In the rows, zero is written as 128.
Y: rows in 3 groups, each row roughly a mix of its group's directions:
Y (120 x 11):
[[162 102  85 116 115 137  96 112  94 145 130]
 [ 78 144 131 161 123 130  81 136 146 126 150]
 [110  93 106 133 151 126  79 134 162 119 104]
 [114 115  77 115 164 156 109 136 129  93 134]
 [128 116 140 122 123 115  82  87 136 107  83]
 [101 163 133 127 133  91 130 100 174 139 107]
 [101 138  80 133 179 157 124 116 120 118 135]
 [110 148 186 117 123 138 122 133  84 153 131]
 [139 144 114 153 164 137 121  73 158 129 145]
 [111 173 134 118 103 103 143 116 141 135  77]
 [132 174 138 135 112  89 105 126 169 152 124]
 [130 120 204 151 127 138 144 122 132 133 126]
 [150 152 130 159  96  97 137 114 153  84 131]
 [119 100 130 134 149 145 130 119 126  83 184]
 [145 145 162 165  97  94 151 109 136 101 131]
 [115 167 145 122  90  86 116 115 145 102 108]
 [107  69 116 136 125  94 136 102 100 136 137]
 [110 131 115 123 120 137  68 146 166 101 137]
 [144 167 154 145 103 111  89 123 159 103 139]
 [ 80 155 170 135 115 148 140 133 134 108  99]
 [126 162 147 121 131 115 177 166 134 129 163]
 [143  95 112 133 146 166 129 143  89 134 169]
 [155 102 118 128 118  90 107 168 127  86 120]
 [ 92 111 111 128 139 155  80 141 155  97 131]
 [169 153  94 119 136  99 144 138 112 153 163]
 [111 149 125  89 108  77 111 137 108 109 150]
 [145 149 153 111 117 101 123 112 174 113  87]
 [ 98 156 107 163 101 136 129 156  97 159 125]
 [145 144 178 161 113  90 129 133 137 151 147]
 [137  76 102 139 158 153 125 108 146 149 105]
 [115 117  82  99 157 161 132 139 110  95 115]
 [ 69 131 143 150 139 135 128 143 113 116  84]
 [132 179 151 127 112 104 144 154 106 102 157]
 [124 111 117 144 145 165 136 149  85 139 173]
 [ 92 180 136 148 120 137 158 144 111 154 115]
 [120 165 173 109 134 117 137 165 123  97 150]
 [120  90 146 150 113 100 156 152  85 145 134]
 [133 184 141 128 152 143 138  89 162 130 132]
 [136 157 149 113 160  93 159 143  89 120 145]
 [ 93 168 130 161 135 127  86 115 156 132 143]
 [125 136 193 146 139 151 158 130 128 154 120]
 [ 92 160 149  85 116 114 114 121 105 159 112]
 [ 78 152 143 122 132  85 144 105 152 120 112]
 [147 100 149 108 125 115 131 186 117  97 114]
 [137 116 150 160 135 104 128  83 100 101  96]
 [ 92 141 166 128 135  95 160 144 163 111 133]
 [122 107 118 152 133 155 135  97  97 178 106]
 [122  70 117 145 148 143 121  93 126 141  98]
 [ 91 132 155 138 137 171 133  92 146 102 108]
 [136 128  60 117 114 113 117 137 158 108 142]
 [153 144 120 157 114 182 100 127 156 118 109]
 [ 97 104  97 148 138 147 138 138  87 138 167]
 [172 133 122 128 135  85 162 118 140 160 149]
 [121  74  95 141 135 137 118  92 127 152 104]
 [103  77  97 147 150 161 147 143 121 128 137]
 [174 155 148 105 117 125 153  98 139 164 120]
 [ 88 104 165 169 106 141 134 112 123 108 143]
 [ 97 167 135 128 101 122 111 176 107 109 141]
 [114 141 120 116 102 127  72 161 153 103 139]
 [116 117 132  96 156 181 120 154 143 117 158]
 [152 147 150 124 112 103 177 137  88 130 108]
 [112 105 105 148 130 166 102 126  73 123 127]
 [120 114  99 130 168 116 145 142 130  69 120]
 [161  93 119  92 127 134 172 138  98 123 114]
 [135 161 145 126 119 101  79 163 160 131 136]
 [162 164 130 117 125 114 141 149 102 157 172]
 [151 123  70 138 137  84 107 140 115 125 140]
 [130 130 109 142 113 117 172 156 117 143 182]
 [ 76 146 109 143 124 101 138 135 114 172 116]
 [130  85 128 118 145 170 160 142  96 104 129]
 [141 163 170 137 130  99 107 170 147 135 139]
 [145 103 165  97 146 128 143 114 142  76 130]
 [109 128 107 176 112  81 118 127 101 143 143]
 [172 149 140 111 153 167 130  98 130 113 156]
 [152 126 157 103 144 145 141 106 124  76 157]
 [150  93 115 137 148 171 124 140 102 127 171]
 [113 161 134 124 120  92 128 112 168 148  85]
 [137  72 127 128 157 161 143 155 111 144 115]
 [116 131 118 141 161 142 125  92 156 108 180]
 [127 129 171 163 101  87 136 141 115 155 143]
 [103  88 147 115 162 119 112 124 121  84 104]
 [117 138 121 119 126 174 127 130 126  89 182]
 [133 183 168 143 129 137 143 159 138 152 120]
 [152  95 147 114 137 152 128 124 118  72 154]
 [152 118 116 115 129 133  86 138 166 136 178]
 [135  99  71 109 141 130 100 119 162 124 113]
 [ 81 158 118 135 131 107 153 122 144 163  96]
 [140 130 150 168 119  65 127 144 118 139 116]
 [122 123  48 118 131 131 126 139 136 123 131]
 [123 108 199 141 130 118 135 106 109 134 116]
 [107 155 107 153  92 125 122 157  89 159 132]
 [120  85 109 137 155 160 131 131  90 129 164]
 [140 136 149 109 165 132 144  90 176 107 135]
 [152  91 113 138 136 173 123 154  94 131 154]
 [125 117 175 128  72 111 148 140 112 133 109]
 [142 161 162 138  93 104 122  99 154 146 101]
 [111 160 105 153  94 128 121 152  89 161 127]
 [166 120 163  96 104 137 140 158 134  92 137]
 [ 64 126 128 137 140 101 138 105 145 120  99]
 [152 172 140 128 115 102 160 146 113 145 167]
 [113 143  87 148 101 124 111 140  94 172 122]
 [160 123 124 137 138 169 126 157  89 155 157]
 [129 103 153 164 115  77 132 136 118 163 117]
 [117 119 100 108 155 180 101 163 130 119 127]
 [ 90 155 125 171 136 138 110  90 140 130 156]
 [147 167  79 143  92 144 125 126 147 150 131]
 [163  87 130  87 147 141 134 101 125 100 114]
 [100 143 128  99 142 187 120 127 145  97 120]
 [119 146 123 123 122 119  65 146 171 120 124]
 [180 114 114  78 101 138 136 133 131 111 137]
 [106 122  99 121 140 165  89 113 103 140  90]
 [130  92 154 171 134  81 124 143 128 152 132]
 [155 138 120 141 141 137 135  60 155 138 139]
 [117  81 100 141 160 162 135 130 104 137 156]
 [113 175 174 118 111 118 140 150 101 124 148]
 [169  97 125 117 151 120 113 130  96 162 162]
 [141 133 186 164 107 115 132 107 131  99 122]
 [134 124 176 159 110 106 174 123 139 134 148]
 [112 167 151 124 113  99 130 108 167 110  92]
 [115 145 203 129 109 110 138 123 128 125 125]]
one row of each group, then the others: which group is each in?
[151 112  66 135 102 111 113 123 147 117 151]
M
[141 172 128  89  86 141 129 143 123  95 121]
D
[130  74 139 118 173 138 132 113 152 102 137]
F

[110  81  93 135 148 140 107 151 123 117 166]
D
[137 143 146 139 114 126 145 170 147  88 172]
M
[169 122  94 130 102 150  88 121  95 132 140]
F
[136 169  88 108 101 122 111 151 109 110 158]
D
[101 133 133 131 123 111 110 197 107 118 138]
D
[132 123 170 158 112 100 179 119 132 138 146]
M
[ 73 138 135 123 159 104 156 103 134 145 109]
F
[110  96  91 104 140 127  91 113  89 143 118]
M
[145  86  83 104 152 105 108 117 151 123 125]
M
[ 70 147 119 133 149 115 154 108 124 156 106]
F
[124 169 144 129 117  84 110 116 170 142 108]
F
